Each path below is one point turned by a fixed rotation once a step. After each direction that follows a path, write how fast that rotation turns it, in degrees each step (0 if it stays still).
Each turn is a multiple of 5 degrees from 10 to 175, or 0.
Each row of a path follows its step; steps can be skipped.

step 7: [ 1.79  0.09  0.98 -0.89  0.44  0.77 -2.13  2.38  1.42  3.00  4.70 -1.69
  3.00 -1.53 -0.89  1.57  3.83 -0.90  2.99  1.06  0.18 -4.05 -4.13  2.88
  1.97 -0.42 -2.06 -0.87 -1.37 -0.09 -2.72  4.50  3.14 -0.73  2.47 -3.37
  1.92 -0.44  2.70  0.45 -1.09 -3.23 -2.16 -5.89 -0.51  0.74  2.90  0.69
 -0.90  0.20 -2.74 -1.54  3.72  0.64  0.59  0.33 -2.51 -3.07  1.56  0.36
 -0.74 -1.77  3.63  0.56 -1.51 -3.32 -1.61 -5.15  1.68 -1.98]
step 9: [ 5.38  1.22  2.34 -1.07  1.07  0.65  0.80 -3.66  1.54 -0.60 -2.64 -0.42
  2.27  3.03 -1.03  4.29 -0.91 -0.07 -1.71 -0.22 -0.34  4.14  3.49  0.61
  0.35 -3.55  5.60 -2.26 -1.21 -0.29  2.26 -1.89 -0.30 -2.11 -0.91 -2.23
  1.11 -1.00 -0.68  0.93  4.33  3.80  1.78  6.43  1.10  1.41 -1.07 -2.12
  1.11  1.50  1.54 -1.30 -2.35  1.14  3.87  0.25  2.47  0.09  2.53 -1.74
  0.89  1.04 -0.10  0.72  3.35  2.32 -1.71  0.97 -1.88  4.26]
step 18: [ 1.75  3.69  0.67  0.88  2.15  2.02 -3.57 -3.07  3.49 -0.96  3.73  1.49
 -0.47 -3.14 -3.26  1.77 -2.67  1.25  1.67  0.44 -2.55  0.83  1.59  3.28
 -1.76  0.41 -1.84 -1.12  2.12  2.27  1.86 -0.37  0.22 -1.93 -3.40  1.56
  2.20  0.93 -1.40 -1.29 -2.08 -3.25  2.27 -5.27  0.01 -0.81 -0.85  4.77
 -2.02  0.49 -0.50  0.65 -3.32  2.43  0.93  2.67  1.82 -0.63  4.64 -1.79
 -0.03 -1.80 -1.18  4.97 -3.12  0.39  2.23 -2.09 -4.82  0.20]
step 20: [ 0.13 -0.75  4.24  3.20 -0.10  0.92  4.12 -0.78 -0.79  0.13 -1.10 -3.42
 -3.36 -0.17  4.92  0.29  3.37  1.64 -1.28  0.56  0.50 -0.74 -2.18 -0.82
  2.46 -1.82  0.55  3.79 -2.62 -2.56 -0.27  2.12  1.67 -2.74  1.60 -0.29
 -0.47  3.78  3.08  1.74  1.96  5.69  0.15  1.16  0.24  0.48 -2.73 -3.91
 -1.30 -0.63  4.06 -0.70 -2.98 -1.07  1.72 -2.79 -0.55 -3.19 -1.49 -2.49
 -3.57 -0.77  2.70 -3.65  0.60  2.08  2.13 -1.76  4.02  0.18]
step 21: [ 1.04 -0.61  0.23 -0.60  2.39 -1.18  1.24 -1.99  0.26 -2.91 -1.41  0.89
 -0.08 -1.77  0.64  2.54  4.97 -3.84 -0.40  0.08  1.84 -0.79 -1.10  0.70
 -3.79  0.51 -0.86  0.92 -0.59 -3.37  6.24  1.61  0.85  3.44 -1.25 -1.86
  4.80  1.70 -1.98  4.75  2.15  3.12  0.48  1.20 -3.54 -0.85  2.18 -0.90
  0.42 -1.99  1.01  3.01 -3.05 -0.97 -1.26 -3.15  0.42  2.37  0.28  0.72
 -0.06 -5.24  2.79  1.86  4.22 -1.72 -4.42 -0.28 -1.82 -2.12]
step 22: [ 3.90  2.04 -7.37 -1.87 -0.83  2.19 -4.13  0.22  0.62 -0.13 -1.29 -2.08
  3.37  3.57 -0.34  1.08  1.57  0.58 -2.17 -0.94  1.33  1.64 -0.23 -2.48
 -3.90  0.55 -4.94 -0.85  2.81 -0.37 -1.84  0.32 -0.09  2.34 -3.52 -1.86
  0.28 -2.66 -2.54  0.80 -3.01 -1.29 -0.02  0.45 -3.05 -2.88  2.87  0.98
  2.00  4.45 -3.64  1.50  1.22 -0.09  2.39 -1.66 -1.37 -0.60  0.50 -0.23
  4.45 -4.60 -1.81  0.83 -0.32  1.57 -0.89 -1.73 -0.23  1.11]
step 34: [ 4.19  1.21 -1.09 -3.04  2.74 -0.44  0.64  1.37  2.56  1.89  0.65 -3.18
  0.05  1.05  1.77  0.33  0.99 -0.43 -0.85  1.28 -1.72 -4.32 -0.17 -1.56
 -0.64 -0.62 -1.81 -0.12  1.10 -0.48 -5.17  1.68  0.82  0.95  0.18 -1.01
 -2.77  1.05  1.19  3.14 -0.25 -3.25 -5.12  0.83 -0.43  2.08  0.07  1.13
  0.42 -1.28  0.68  5.53  0.47  3.43  3.61 -3.34 -2.07  2.44 -3.14 -2.44
 -3.71  2.24 -3.62  3.28  0.34 -5.99  1.22 -2.96 -2.22 -0.55]
Speeds:
[ 1.08 -0.98 -0.77 -0.08  0.11 -0.38  0.60  1.15  0.71  0.59 -0.09 -0.82
 -0.22 -0.97 -0.21  0.48  0.05  0.98  0.42  0.72 -0.19  0.51  0.75 -1.28
 -0.13 -0.26 -0.01 -0.64 -0.18  0.02 -0.32  0.21 -0.34  0.40  0.17 -0.13
  0.34  1.37 -0.18 -0.82  0.16 -0.63  0.13  0.08 -0.38 -0.07  0.30 -0.02
  0.68 -0.28 -0.52 -0.55  0.87 -0.69 -0.03  0.10 -0.26  0.27  0.42 -0.18
 -0.12 -0.03 -0.24  0.12  0.35  0.32 -0.56 -0.78 -0.72 -0.59]
120
[ 0.10  1.09 -0.45  0.76 -0.55  0.06 -0.21  0.00  0.05  0.94 -0.33  0.39
 -0.36 -0.58 -0.34 -0.13  0.57 -0.19  0.35 -0.78 -0.21  0.13  0.65 -0.45
 -0.11 -0.27 -0.38  0.66 -0.07  0.39 -0.22 -0.11  0.11 -0.01 -1.24  0.11
 -0.07  0.07 -0.30  0.59 -0.65 -0.08  0.39  0.54  0.60  0.25  1.67  0.65
 -0.03  0.26  0.60  0.15  0.67 -0.03 -0.52  0.51 -0.15  0.97 -0.12 -0.04
  0.09  0.24 -0.51  0.24 -0.14 -1.51  0.23 -1.07  1.08  0.00]
65
[ 1.78  0.54  0.22  0.36  0.18  0.81 -0.33 -0.33  0.92  0.06  0.60 -0.25
 -0.52 -0.05 -0.28  0.17 -0.20  0.04 -0.38  0.25 -0.82  0.03 -0.55 -0.11
  0.81 -0.43  0.48  0.63  0.03  0.58 -1.04  0.78 -0.62  0.32 -0.13 -0.27
  0.19  0.33  0.14  0.39 -0.10  0.93  0.59 -0.14 -0.11  0.57  0.79 -0.32
 -0.89  0.18 -0.62 -0.43 -0.46  0.39  1.08 -0.60  0.50 -0.67 -0.28  0.17
  0.28  0.28  0.06  0.63 -0.56  0.80  0.85 -0.27  0.00  0.43]
160
[ 0.38 -0.72 -0.25  1.20 -1.16 -0.08  0.64 -0.09 -0.31 -0.53 -0.26  1.03
 -0.83 -0.38  0.68 -0.96  0.76  0.14  0.69  0.32 -0.35  0.63  0.36  0.98
  0.02 -0.19 -0.02 -0.01 -0.68 -0.20 -0.12 -0.33 -0.11  0.26  0.79  0.60
 -0.07  0.11  0.34  0.90  0.25 -0.54 -0.18 -0.29 -0.12 -1.25  0.23 -0.16
  0.04  0.54 -0.65 -0.04 -0.47 -0.57  0.11  0.53 -0.05 -0.24 -0.42  0.51
 -1.22  0.08  1.00  0.57 -0.35  0.15  0.45 -0.38  0.01  0.35]
115
[ 1.19  0.30 -0.73 -0.78 -0.83 -0.30 -0.53  0.07 -0.21  1.52 -0.01  0.71
 -0.15 -0.77  0.04 -0.16 -0.83  0.24  0.02 -0.14  0.67 -0.12 -0.66 -0.51
 -0.22  0.37  0.33 -0.57  0.38  0.09  1.37  0.04  0.88 -0.08 -0.28  0.72
  0.22 -0.28 -0.08 -0.18 -0.33 -0.21 -0.29 -0.89  0.40  0.38  0.02  0.29
  0.19 -0.42 -0.61  0.27 -0.95  0.53  0.95 -0.10  0.04  0.09 -0.63  0.74
 -0.46 -1.19  0.49 -0.12 -0.19  0.12 -0.40 -0.10  0.32  0.13]
95
[-0.11  0.81 -0.37  0.40 -0.14 -0.05 -0.43 -0.18 -0.37 -0.61  0.32 -0.35
  0.13  0.45  0.40  0.14 -0.43  0.55  0.92  1.32 -0.70 -0.06 -0.26  0.60
 -0.42  0.22  0.79  0.10  0.40 -0.46  0.79 -0.41 -0.04  0.93  0.00  0.40
  1.21 -0.46 -0.16  0.05 -1.19  0.51  0.04 -0.35 -0.47  0.15  0.90 -0.31
 -0.35  0.14  0.34  0.57  0.50  0.29 -0.09  0.33  0.26  0.87  0.42 -0.40
  0.49  0.12  1.02 -0.86  0.58  0.42 -0.10 -0.89 -1.02 -0.26]
95
[-0.24 -0.94 -0.31 -0.08 -0.81  0.97 -0.58  0.18  0.33  0.34  0.01 -0.63
 -0.42  0.04  0.09 -0.31  0.23 -0.09  0.70  0.58 -0.52  0.10 -0.09  0.31
  0.24 -0.14 -0.76 -1.01  0.96 -0.43  0.54 -0.24 -0.68 -0.17 -0.46 -1.00
 -0.52 -0.81  0.01  0.14  0.60 -0.39  0.86  0.62 -0.24  0.15 -0.58  0.04
 -0.55  0.06 -0.11  1.00 -1.17 -0.07  0.62 -0.21 -0.10  0.89  0.32  0.29
  0.77 -0.17 -0.63  0.79  0.15 -0.91  0.27 -0.46 -0.87  0.28]
90
[-0.39 -0.70 -1.18 -0.78  0.75 -0.29 -0.85  0.56  0.42 -0.30  0.44  0.18
 -0.32  0.39  0.13  0.28  0.30 -0.18 -0.36  0.15 -0.88  1.70 -0.68  0.90
  0.79 -0.57  0.10 -0.05  0.32  0.92 -0.20  1.20 -0.17 -0.06  0.03  0.30
 -0.02 -0.22 -0.25  0.73 -0.22 -0.44 -0.24  0.44  0.68  0.23 -0.18  0.82
  0.06  0.21  1.15  0.13  0.64 -0.03  0.19 -0.10 -0.43  0.46 -0.18  0.02
 -0.80 -0.91  0.41 -0.22  0.10  0.36 -0.56  0.15  0.18  0.19]
120
